One turning vector, and how many ticks it has turned:
The counts run from 0 to 598.
[-28.8  -0.1  11.3  -2.1 -19.6  17.6  20.7 -18.1   8.7  16.7  13.8  14.4
 -12.6 -29.8 -19.7   8.8 -36.5 -52.8  18.8 -26.1 -10.2   9.2 -18.7  29.1
   5.2   6.8   5.1  36.4  40.2   7.2 -18.5  17.2 -32.6]
0
[-20.9  35.2  23.1  -1.6  21.2  22.0  -8.9 -11.1  -5.9  18.3  21.7   3.4
  16.6 -25.2  21.2  11.5 -29.9 -17.1  24.7  12.1 -12.7  31.4  -8.9  -4.2
  43.8   5.9   5.1  40.2  52.2  17.2  -3.8 -20.8 -27.3]
472
[ -8.7  23.1  34.5   1.9 -25.9  15.9  14.0   6.0 -30.8  23.5  20.7  26.4
  -9.3  -6.7  -9.0  22.5 -23.1 -41.2   6.8  -1.7   6.3  11.1 -16.6  16.2
  25.3  20.6  52.8  22.1  19.6  16.2   5.7  -6.6 -42.7]
238
[-12.3  44.3  25.8   4.9  -3.6 -11.4 -20.4  10.9 -38.8  22.8  -3.7  -4.9
  11.3 -23.5   3.1  25.5  13.4 -47.0  35.2  16.5 -19.3  13.4   1.4   4.7
  25.9   8.5  22.3  48.2   8.1  -4.5  -5.2   1.3 -27.1]
589
[-27.2  16.3   7.4  -2.7 -16.9  11.1   6.2   1.1  -1.8  19.1 -15.2   5.6
  10.4 -17.6 -32.8  23.4 -39.7 -38.3  23.1 -15.1 -24.5  16.9  -9.8  33.1
   3.5  -1.9  11.9  62.2  15.0   2.1 -23.0  20.9 -19.8]
317
[-25.6  34.7  13.9  12.1  15.9   0.6 -16.6 -20.9   5.1  37.2  -0.7   2.3
  19.5 -43.5   3.9   4.4  -4.3 -34.9  27.5   9.6 -13.6   7.1  -1.8  28.7
  15.8   3.1  -8.9  55.0  36.4   8.5 -31.4   5.5 -18.2]
224
[-26.6  17.5  -1.7  12.9 -24.9  12.4   7.0  -7.7 -32.7  27.0   8.4  41.0
  -1.3   4.6 -10.4  -4.3  -6.5 -57.9  20.5   1.8 -25.8   7.7 -17.2  17.8
  17.6  24.8  27.6  36.5   4.5   0.3  -8.1  26.0 -32.4]
598
[-14.5  16.2  21.3   7.4 -23.9  -7.3   5.0  11.0 -38.5   8.3 -12.5  10.5
   5.9   1.2  10.1  32.5 -33.0 -66.5  23.7   3.3 -17.2  -4.5 -24.1  27.2
   6.8  18.0  24.1  41.7   1.7   6.2 -16.5  18.5 -16.4]
277
[ -0.3  27.3  24.3   6.3   0.5   5.3   4.9   3.4 -27.2  44.3  14.1  -1.1
 -15.0 -19.9  -7.2  25.2 -14.9 -46.6  -0.4  -0.5 -20.3  -5.5   3.6  -1.0
  25.2  20.4  47.3  26.5  30.0 -19.3   1.9  14.4 -51.4]
412
[-12.4  21.1   1.5  13.4   5.6  11.5  -0.6   0.1  -4.1  38.9  24.2 -19.6
 -10.6 -24.9  14.3  16.9   6.1 -47.9  18.0  11.7 -33.5  -1.3  14.6  13.4
  33.8  19.8  24.9  22.2  57.0  -5.3 -12.7  22.7 -26.7]
580
[-20.7  35.2  10.0   3.5  -9.3 -11.7 -24.6  14.6 -26.0  30.0 -11.6   5.9
   4.1  -4.5 -19.0  38.9 -19.5 -39.5  15.0   1.2 -37.2   8.5 -23.6   6.4
  18.8  17.0  31.4  47.5  10.3 -25.6  -0.7  17.8 -20.2]
345
[-28.2  18.6   3.9   9.3 -31.3   9.8  16.1   7.1 -21.6  21.4  -7.8  28.8
   4.5 -16.2 -23.0  12.9 -18.1 -51.9  24.9  -0.2 -11.6  10.8 -14.5  46.1
   4.2  10.4  25.2  50.2   3.4  18.3 -18.1  25.9 -19.3]
457
[-18.1  18.2  14.0  12.9 -14.5   6.3  -2.6  11.7 -37.4  12.1   3.5  -2.6
 -18.0 -29.0 -34.1  37.5  -2.6 -50.1  11.4 -16.2 -11.9   0.0 -27.2  23.3
  16.8  24.5  31.9  39.5  15.9  -3.3  -7.9  32.1 -33.7]
347
[-24.5   3.7   6.8  15.7 -13.4  21.9  20.7 -10.6 -22.0  13.1   9.3  16.2
   6.9   8.4  15.3  17.7 -54.5 -47.3   9.7  -4.8 -29.6  -7.1 -11.3  32.2
   9.9  20.5  17.8  41.3  22.7  26.5 -26.7  31.0 -16.1]
568
[-32.6  26.9   1.0  13.3  23.5  22.9 -18.1  -7.4 -10.1  15.6  10.0  -9.0
   6.2 -28.5   1.3  24.6 -17.5 -24.6  16.6  -3.3 -35.4  17.6 -32.0   5.3
  34.6  16.3 -12.9  46.9  51.1   5.6 -13.4  15.1 -16.1]
113
[-19.2  32.9  25.2  13.1  24.5   0.3 -16.6 -20.6 -21.8  14.8   5.6 -13.4
   9.8 -38.2  24.1  23.2  -0.9 -36.9  23.9   0.5 -10.1  -1.5 -17.9  13.7
  25.2   8.9 -20.4  55.9  42.8   7.6 -27.2   8.2 -11.9]
508
[-18.8   0.9   6.1   2.7   0.1  28.4  19.6  -0.5 -23.8 -11.9  21.7  -8.0
 -13.7 -28.5 -12.4  25.5 -18.3 -45.6  21.4 -20.3 -17.0   0.9 -14.1  18.7
  20.7  14.8   4.4  40.4  38.8  12.8 -14.2  37.9 -36.8]
498
[-35.5  13.2  14.0  -2.2 -18.7   2.9  -8.8  -8.1  -0.2  -3.1  -1.9  15.3
   2.6 -24.7   0.4  26.1 -42.6 -52.5  25.9 -15.3  -8.7  25.4 -35.1  25.0
  14.9   6.5 -12.9  42.2  39.7  18.9 -21.9   1.7  -7.5]
143
[-10.4  22.9   9.2  10.5   9.1   0.9   0.3   7.7  11.8  41.7   3.7 -27.6
   4.0 -32.5  13.0  29.0 -22.7 -41.5   9.5   5.9 -28.1  -4.0  18.3  28.9
  21.7   4.0  26.9  38.9  52.3   4.1 -28.2  19.6 -12.3]
260
[ -8.5  24.0  40.6   8.6 -27.1  -3.5   0.1  -9.6 -27.0  39.8  19.0  20.5
 -18.9 -12.8  -8.8  36.1   1.4 -50.1   4.9 -24.5  15.6 -12.7 -24.2  19.9
  17.0  21.8  24.8  22.4  39.6  -0.3 -11.2   5.1 -22.3]
58
[-24.4  14.8  -5.8  15.1 -18.9  12.7   7.7  -4.8 -36.9  16.3   5.5  22.1
  -5.3  -1.1  -2.8   3.6 -23.5 -69.0  20.1   3.8 -39.1  -1.1 -21.5  13.6
  16.2  27.8  30.6  36.2   4.8 -12.5  -7.5  32.4 -37.4]
279
[-25.1  14.9  15.1   7.8  -7.2   9.4   0.6 -12.3  -0.2  14.2  18.0 -11.4
 -11.2 -29.5  20.1  33.0 -15.8 -52.9  17.5 -18.7 -12.7  -0.7 -16.0  27.5
  18.0  16.0  -7.0  36.4  64.8  18.8 -27.2  12.4  -1.9]
434
[-16.8  26.4  16.1   2.1  -7.4  -5.5  -8.7  13.4 -19.8  22.6 -19.9  -3.0
   4.6 -24.9 -34.2  41.0 -36.1 -43.9   5.2  -9.0 -21.8   3.2 -31.1  18.0
   9.2  12.9  26.4  53.0   6.7 -15.6  -8.1  13.3 -30.5]
27
[-11.0  38.3  30.9   6.2  14.1  -8.7 -19.5  -8.6   5.1  42.5   1.1  -9.1
   5.7 -52.1  -1.1  26.1 -24.1 -33.1   5.2   4.5   2.8  15.0 -17.3  15.7
  25.2   1.7  12.1  38.1  48.4   3.3 -19.1 -12.6 -16.1]
85
[-32.3  17.9  16.5  -1.9  -5.1  25.7   9.0   7.6 -11.1  -6.6  10.4  -2.3
   9.0 -19.7  -0.6  33.8 -39.1 -20.6  30.2  -0.1 -17.4  22.6  -7.0  32.6
  24.0   2.3   9.0  51.6  41.5  43.5 -16.4   8.9 -13.6]
323
[-35.5  30.5   5.0  10.6  11.2  31.3  -9.7 -22.6  -9.0  36.7  23.0  13.2
  15.9   5.2  17.0  23.4 -28.4  -7.4  12.3  -0.2 -26.1  14.8  -8.8   6.9
  38.0  20.8   3.7  42.1  57.0  19.3 -20.9   6.2  -4.2]
257
[-33.1   5.4   1.1  -6.9 -13.6  22.8  12.6 -24.3  11.5  21.6  17.1  27.6
  -9.1 -23.4  -3.3   8.8 -43.3 -47.2  13.8 -25.1 -11.1  20.5 -24.3  10.0
  17.0   4.7   1.3  28.0  51.0   1.3  -9.4   9.7 -29.8]
1
[ -5.0  29.0  30.7  15.5   4.2  -3.0  -3.6   1.9   3.3  39.0   9.6 -10.2
  -7.1 -51.8   6.3  28.6 -22.0 -39.3  -2.6   3.8   6.9  12.8 -14.3  21.7
  22.5  14.1  29.1  27.2  50.3  15.9 -12.3  -8.8 -15.5]
86
[-12.4  39.4  40.6  21.9   9.5   0.0 -30.0  -2.1 -40.4  28.9   1.1  -2.6
   6.0 -23.0  -2.1  47.8  -8.6 -16.5   0.4  -1.2  -1.5   2.3 -36.0  19.3
  25.3  23.1  22.5  49.6  22.7  10.8 -12.2  -3.6 -13.7]
340
[  1.9  41.3  30.7  15.6  25.2  -8.3 -16.0  -6.1 -22.8  31.2  -5.6 -15.0
  15.5 -50.6   1.0  22.2 -26.0 -30.2  -0.9  14.0  -5.8  11.1 -18.3   3.1
  25.3   7.7  20.5  49.0  16.6  -1.1  -7.8  -7.0 -34.1]
479
[-25.6  18.7   9.0   2.2   7.5  19.0   4.9 -22.1 -10.0  18.5  23.6   5.0
  13.5  16.2  41.8  15.5 -35.5 -46.4  25.8   3.0 -40.3  -9.2   5.0  -2.2
  29.5  12.3  -2.0  37.4  47.1   1.0 -16.0  11.1 -18.4]
42
[-34.9  19.4   9.0 -15.6 -25.0   8.1   0.6   1.2 -17.9  -3.0   4.1  27.8
   6.0  17.1  14.5  18.1 -37.0 -50.7  41.5   1.3 -36.0  17.4 -23.7  -0.6
  20.2   8.2   0.3  39.0  18.3  -4.0   2.2   3.0 -29.0]
211
[-18.0  10.0  -3.1  21.3  19.8  23.5   6.3 -11.3  -2.4   7.5   2.3 -14.0
   1.7 -49.4   0.1  18.5 -36.2 -33.8   5.4  -0.9 -19.5  11.9 -27.4  26.5
  25.0  16.6  -1.9  39.6  42.1  24.1 -22.3  17.9 -21.3]
254
